(in the rows, 128 means zero)
These points lie on a tree of bent strands in 39 dimensions: the strands fork, and no path loops back.
filif: [120 114  87  95 195 151 118 179 179 142 128 150 156 129 121 160 155 133
 118 131 134  89 105  94 133 139 172 120 125 187 117 128  95 115 167 166
 132 149 153]
luri: [160 101  86 101 166 165 117 169 180 140 105 115 143 131 128 139 129 132
 127 150 132  84 113 134 111 134 161 146 158 168 134  88 120 106 161 161
 135 164 140]
benul: [ 84 136 109 102 188 141 126 199 157 135 148 156 149 146 117 156 179 124
 134 118 129 115  96  69 147 145 191 109  99 209 105 167  67 118 149 156
 134 135 155]
rebov: [155 151 123 139 121 115  53  60  93 112  88 143  88 100 103 153 117 209
 109 128 110 131 165 160 149  69  18 140 106  73 137  90 129  95 137  50
 137 133 109]
Vope: [111 162 169 149 112 131 177  81 119  94 176 132 152 105 145 102  97  69
 112 143 129 152  72  99 128 177 128 126 124 103 133 164 121 192 104 129
  94 104 119]
Bor: [ 94 151 123 131 144 138  93 161 120 123 137 144 123 135 110 158 167 157
 125 124 122 142 128  97 147 112 128 111  98 153 115 139  75  98 130 112
 130 117 140]
fena: [116 164 173 157 106 124 190  67 114  96 176 135 160 103 149 101  90  60
 112 141 131 157  68 104 123 178 125 127 131  89 142 161 135 205 101 121
  87 106 120]
lub: [163  79 114 119 104 123 137 151 166 156 117  79 107 166 162 111 116 106
 159 128 117 112 142 183 125 118 143 138 140 125 136 104 200 114 134 155
 121 154 126]
nugab: [122  89 139 134  50  97 157 169 172 146 127  65  92 170 183 115 110  99
 163 107 129 130 183 176 158 131 121 120 100  80 106 147 215 123 124 168
 108 161 140]
dopof: [100 152 123 132 141 137  87 151 115 122 133 145 121 131 108 157 161 162
 122 124 120 142 134 105 148 106 115 113 100 143 117 129  80  97 131 107
 131 116 137]
vevof: [135 109 154  92 138 140 108 136 133 150 132 131 125 121 142 103  99 124
 121 142 114 157 179 173 102 125 167 132 153 133 151 137 158 104 135 135
 186 153  87]
medib: [102 151 123 134 141 135  85 146 113 122 130 145 119 129 108 157 158 164
 121 123 120 144 137 109 147 103 111 114 101 139 119 126  82  96 132 104
 132 117 136]
zoda: [150  84 123 120  91 115 139 155 167 157 120  74 103 169 168 115 118 103
 159 122 120 119 152 183 135 116 137 132 128 112 132 119 207 119 130 158
 117 152 131]
sepa: [ 69 152 126 124 152 134 133 199 142 126 155 140 137 141 129 138 182 113
 142 128 123 135  89  64 145 148 187 111 109 195  96 182  54 130 118 138
 136 113 149]
Vebe: [ 72 143 113 107 179 138 127 208 151 131 152 150 145 150 118 154 186 123
 142 118 125 124  96  64 149 144 196 108  99 212 101 176  57 121 138 147
 132 130 154]
Nuni: [122 143 203 179  80  92 204  85  75 155 135 169 125  87 130 117 127  76
 124 110 144 153 114 104  91 170 122 150 168  88 162 155 168 196 119 127
 116  89 117]
Lape: [114 163 171 154 109 127 184  72 115  95 176 133 157 104 147 101  93  63
 112 141 130 155  69 101 125 177 126 126 127  94 138 162 130 200 103 125
  89 105 119]
palo: [148 107 149  99 141 154 106 139 138 155 124 131 118 126 147 114 102 132
 132 151 122 139 164 172  92 118 166 147 154 142 151 116 154  95 139 137
 177 160  93]
lev: [ 77 152 135 129 142 134 137 183 137 121 158 136 136 131 133 128 171 107
 136 134 123 136  84  69 141 154 176 115 112 181  96 180  62 136 113 137
 137 106 144]
Dit: [113 151 122 135 137 130  75 124 107 121 121 145 112 120 106 156 146 174
 116 123 118 143 147 123 149  90  86 120 103 120 125 111  92  96 135  90
 133 118 130]
Gozu: [163 119  80 142 121 106 152  49  89  98 103 111 169 144 101 109 104 149
 129 111 164  93 131 152 108 103  98 124 132  89 122  98 149 161  93 111
 108  87 141]
zes: [ 87 152 122 127 147 139 101 177 126 123 143 145 127 141 113 156 175 151
 131 124 121 141 119  86 147 123 147 109  98 169 110 153  68 102 128 120
 130 118 144]
vonem: [121 109 158  80 131 121 115 133 126 142 142 130 136 111 133  80  98 111
 103 129 106 176 198 168 120 143 160 110 156 119 153 153 159 120 131 137
 189 144  84]
Buzib: [143 106  82  99 179 160 117 173 183 142 113 131 151 127 126 150 140 134
 121 144 133  84 110 116 120 135 164 133 147 175 126 102 110 110 166 164
 133 158 147]
siv: [112  85 141 146  34  87 168 175 171 140 131  61  87 172 193 107 104 100
 170 100 128 135 192 176 166 140 114 113  94  67  88 154 221 121 119 169
 103 165 139]
nakom: [124 150 122 136 135 125  67 102 101 119 109 144 104 112 104 155 136 185
 113 123 116 140 155 136 150  79  62 127 104 103 130 101 104  96 136  75
 136 122 123]
zovib: [168 105  49 133 133 115 205  82  85 108 127 124 176 152  97 106  87 101
 138 102 178  81 109 135 101 135 130 100 171 124 113 114 152 184  60 124
 116  69 115]
Rugal: [121 110 159  79 130 120 117 133 126 141 144 130 136 111 132  78  97 110
 101 128 107 178 200 167 120 144 158 108 156 117 153 154 159 121 131 137
 188 143  84]
gomi: [122  89 139 134  50  97 156 169 172 146 126  64  92 171 183 116 110  99
 163 108 128 130 182 176 157 130 121 120 100  81 106 146 215 124 124 167
 108 161 140]
ruz: [109 151 122 134 138 132  78 131 108 122 124 145 114 124 106 157 150 169
 117 123 119 142 143 117 148  94  95 117 103 127 123 116  88  95 133  95
 132 118 132]
Vabib: [ 61 152 115 117 165 137 125 217 146 127 153 144 139 152 122 152 192 125
 147 121 122 135  97  59 152 140 196 106 101 210  97 183  47 122 125 137
 130 121 154]
dotin: [ 92 131 104  99 193 142 125 193 161 138 145 159 152 141 117 159 174 126
 129 120 130 107  98  74 145 144 187 111 103 206 108 159  75 118 155 160
 133 141 155]
mimuk: [157 134 102 137 121 110 104  39  94 101  92 116 128 122 105 120 117 184
 116 124 142 104 149 162 128  88  62 131 117  70 126 100 139 133 113  90
 112 110 132]
nir: [163 100  88 102 162 166 117 167 179 140 104 113 142 133 128 137 127 132
 128 152 130  86 113 136 110 133 161 149 160 169 136  85 122 105 160 161
 136 165 138]
duni: [116  87 141 141  40  91 163 173 172 142 129  62  89 172 189 111 106 100
 167 103 128 132 189 176 162 136 116 116  96  72  96 153 218 123 121 169
 105 165 140]
Sud: [114 109 160  73 126 107 124 129 121 136 153 133 144 104 129  61  96 101
  92 123 106 186 211 160 128 153 149  93 159 109 152 156 158 132 126 142
 184 139  84]
pebe: [ 94 151 122 130 144 138  93 163 120 123 138 145 124 136 110 157 167 157
 126 124 121 142 127  95 147 114 130 111  98 154 114 140  75  99 130 113
 130 116 141]
katim: [188  90 106 101 144 173 120 159 169 140  96  94 130 144 128 120 110 126
 141 157 127  89 113 159 100 132 161 168 168 166 148  67 139  94 155 158
 144 175 127]
fatu: [112 162 170 151 112 129 178  79 118  94 176 131 153 104 146 102  96  66
 112 142 130 153  71  99 127 177 127 126 124  99 135 163 124 195 105 128
  92 104 119]
totos: [105 158 164 141 119 135 163  99 124  96 173 128 145 106 141 103 109  78
 114 145 127 146  73  92 133 173 133 124 119 117 121 167 106 178 106 134
 104 101 121]
Nat: [132 150 122 136 131 121  63  90  99 118 103 143 101 107 104 154 130 190
 112 124 113 139 159 143 150  75  50 130 106  97 132  97 110  96 137  69
 136 126 120]
nofen: [143 150 122 137 127 118  58  74  95 116  95 144  93 103 104 154 123 199
 111 125 112 135 162 152 150  71  32 136 107  84 136  93 119  96 137  57
 137 130 114]
tokap: [155 146 115 135 123 113  71  50  96 108  89 131  98 109 106 139 118 201
 109 127 122 119 159 161 143  77  34 136 112  70 131  97 132 110 126  66
 127 125 117]
pilil: [ 76 153 120 122 156 140 112 195 136 124 148 144 133 147 117 155 184 139
 139 124 122 138 107  72 148 133 171 108  98 188 104 167  58 110 127 129
 129 120 149]
Muko: [115 114 210 181  79  81 197 103  58 172 109 173  93  83 114 130 147 104
 126  98 160 159 145  94  77 150 139 157 174 122 145 147 161 170 140 176
 133  82 131]
badin: [100 152 123 133 142 136  87 150 114 122 133 145 121 131 108 157 161 161
 122 124 121 143 134 104 148 106 116 113 100 143 117 131  79  97 131 107
 131 116 137]
lelu: [177  78 108 118 115 134 135 151 165 150 112  84 113 162 153 106 111 111
 158 137 116 105 130 181 114 126 149 147 151 138 138  89 186 103 138 154
 130 162 119]
Taseb: [125 153 197 180  82  95 206  74  79 143 146 163 138  89 139 112 115  66
 123 115 140 155  99 107  96 174 120 144 164  77 164 154 168 204 110 114
 106  96 117]
sar: [ 81 152 122 126 152 140 107 188 132 124 147 145 130 144 116 157 180 145
 135 125 122 139 112  78 148 128 160 108  97 180 106 162  62 106 126 125
 129 119 146]
naf: [101 151 123 133 141 136  85 148 113 122 132 145 120 130 108 157 160 163
 122 123 120 143 135 106 148 104 113 114 100 141 118 128  81  97 131 104
 131 116 137]
fulo: [129 170 183 182  88 102 218  46 100 105 173 145 174  99 161  96  84  45
 115 135 135 169  63 112 107 179 121 129 151  61 161 154 160 224  92 103
  86 108 125]
Kolap: [168 105  49 133 134 115 206  81  84 109 128 124 177 151  98 106  87 100
 138 102 178  81 109 134 100 136 132  99 172 124 113 114 152 185  59 125
 116  68 114]
girig: [ 94 152 123 130 144 138  93 162 120 123 138 145 124 135 110 157 167 157
 126 125 121 142 127  96 147 114 130 111  99 154 114 140  74  98 130 113
 130 117 141]
fos: [133 111  82  97 187 155 117 175 182 142 119 140 153 127 125 155 146 134
 118 138 135  85 108 106 126 137 166 128 138 179 123 114 103 113 167 166
 132 154 150]
Zoz: [ 82 137 110 103 186 140 127 200 156 135 150 155 149 146 117 156 180 124
 135 118 128 117  96  69 147 145 192 109  99 209 105 169  65 119 147 154
 134 135 154]
fonem: [122 138 205 180  80  90 203  89  72 157 130 171 120  86 127 119 131  81
 126 107 146 153 119 102  89 168 124 151 169  92 160 155 167 191 121 133
 120  87 119]
Tese: [173  79 109 119 113 131 136 151 165 152 114  81 112 164 156 107 113 108
 158 134 116 107 133 182 117 123 147 144 148 134 137  94 191 106 137 153
 128 159 121]
som: [156 145 114 135 122 113  73  48  95 108  90 130 101 109 106 137 119 200
 110 128 122 119 158 162 142  78  36 135 112  70 130  97 133 111 125  67
 125 124 119]
rim: [154 147 117 136 122 113  65  52  94 110  90 134  95 106 106 144 118 203
 110 127 118 123 161 162 146  76  28 137 110  71 133  96 131 106 129  60
 129 127 116]
Geku: [173  96  94 102 155 168 117 164 175 141 100 104 137 137 129 130 120 130
 133 155 129  87 114 146 106 132 160 156 164 167 141  76 129 101 157 159
 139 168 134]
pup: [108 159 166 145 116 134 170  90 122  95 175 130 149 106 143 103 103  72
 112 144 128 148  72  96 131 175 130 124 120 109 127 166 114 185 105 132
  98 102 120]
mav: [147 150 123 138 126 117  55  70  95 115  92 144  91 102 104 154 120 203
 110 126 111 133 163 154 151  69  27 137 106  82 136  92 122  95 138  55
 138 131 112]
kuze: [192  89 109 101 140 173 121 157 166 140  94  92 128 147 128 117 107 125
 143 157 126  89 114 163  98 132 161 171 169 166 150  64 142  92 153 157
 145 176 125]
luvat: [124 169 178 170  96 113 206  53 108 100 174 140 169 101 156  98  85  51
 113 138 134 165  65 108 114 179 123 128 141  73 153 157 150 217  96 111
  84 108 123]
dar: [101 156 159 138 121 137 156 113 127 100 171 128 141 109 141 104 118  83
 116 145 125 143  75  89 135 173 138 122 116 128 115 169  97 169 107 137
 113  99 123]
Pazad: [154 106 147 101 142 158 107 140 140 156 122 130 117 127 148 117 103 135
 136 154 123 133 157 172  89 115 165 152 154 145 149 108 153  94 139 139
 172 164  96]
gopag: [165 114  70 141 123 108 170  59  87 100 110 113 177 148  99 107  99 134
 134 108 169  89 124 149 104 112 109 117 142 100 119 100 151 168  85 114
 110  80 136]
zume: [182  95 125 103 141 171 116 150 156 148 106 110 121 138 138 120 109 130
 147 160 130 101 125 165  89 121 155 169 164 159 149  71 147  91 146 152
 148 174 114]
Kogaf: [112 109 210 181  80  77 195 106  52 173 106 171  86  84 112 134 148 109
 125  96 164 161 150  89  73 144 147 157 175 129 142 143 159 164 146 188
 136  82 134]
boned: [144 105  82  99 178 159 117 172 183 142 111 130 149 127 126 148 139 134
 121 144 134  84 110 117 119 134 163 135 148 174 128 101 112 110 165 165
 133 158 147]
Rutep: [189  82 108 111 128 155 129 154 164 143 104  88 120 155 139 108 105 117
 152 149 119  96 120 173 103 131 156 161 161 152 143  72 162  93 146 154
 140 172 118]
Fofof: [157 134  99 138 120 109 106  39  95 100  93 115 131 124 105 119 117 182
 117 124 143 104 148 161 127  89  64 131 118  70 126  99 139 135 111  92
 110 108 133]
kipi: [155 145 113 135 123 113  73  48  95 108  91 130 101 109 106 138 119 199
 110 128 122 118 158 162 143  78  35 134 112  70 130  98 132 112 126  68
 125 125 119]
Mema: [157  82 117 120  97 119 137 152 166 157 118  77 105 168 164 112 117 104
 160 125 119 116 147 184 131 117 139 135 135 119 134 111 205 117 132 156
 120 152 129]

Start at the first point of each line and follow the strands to each of the others. Where do the paths split? Write each fork as brackets around the two groups it separates, the group with the point that comes earlier in the line first. The first line is answered.
filif (Dit lev palo gomi) | ((Dit lev) (palo gomi))
Buzib (lelu sepa Rugal nakom) | ((lelu Rugal) (sepa nakom))
filif (vonem Mema sepa dopof) | ((vonem Mema) (sepa dopof))
Buzib (zoda som sepa Sud) | ((zoda Sud) (som sepa))
Bor (nugab sepa Sud gopag) | (((nugab Sud) sepa) gopag)
Tese (Fofof Pazad nugab lev) | (((Fofof lev) Pazad) nugab)
fos (lelu ruz Sud sepa) | ((lelu Sud) (ruz sepa))
boned (Rutep lev Pazad tokap) | ((Rutep Pazad) (lev tokap))
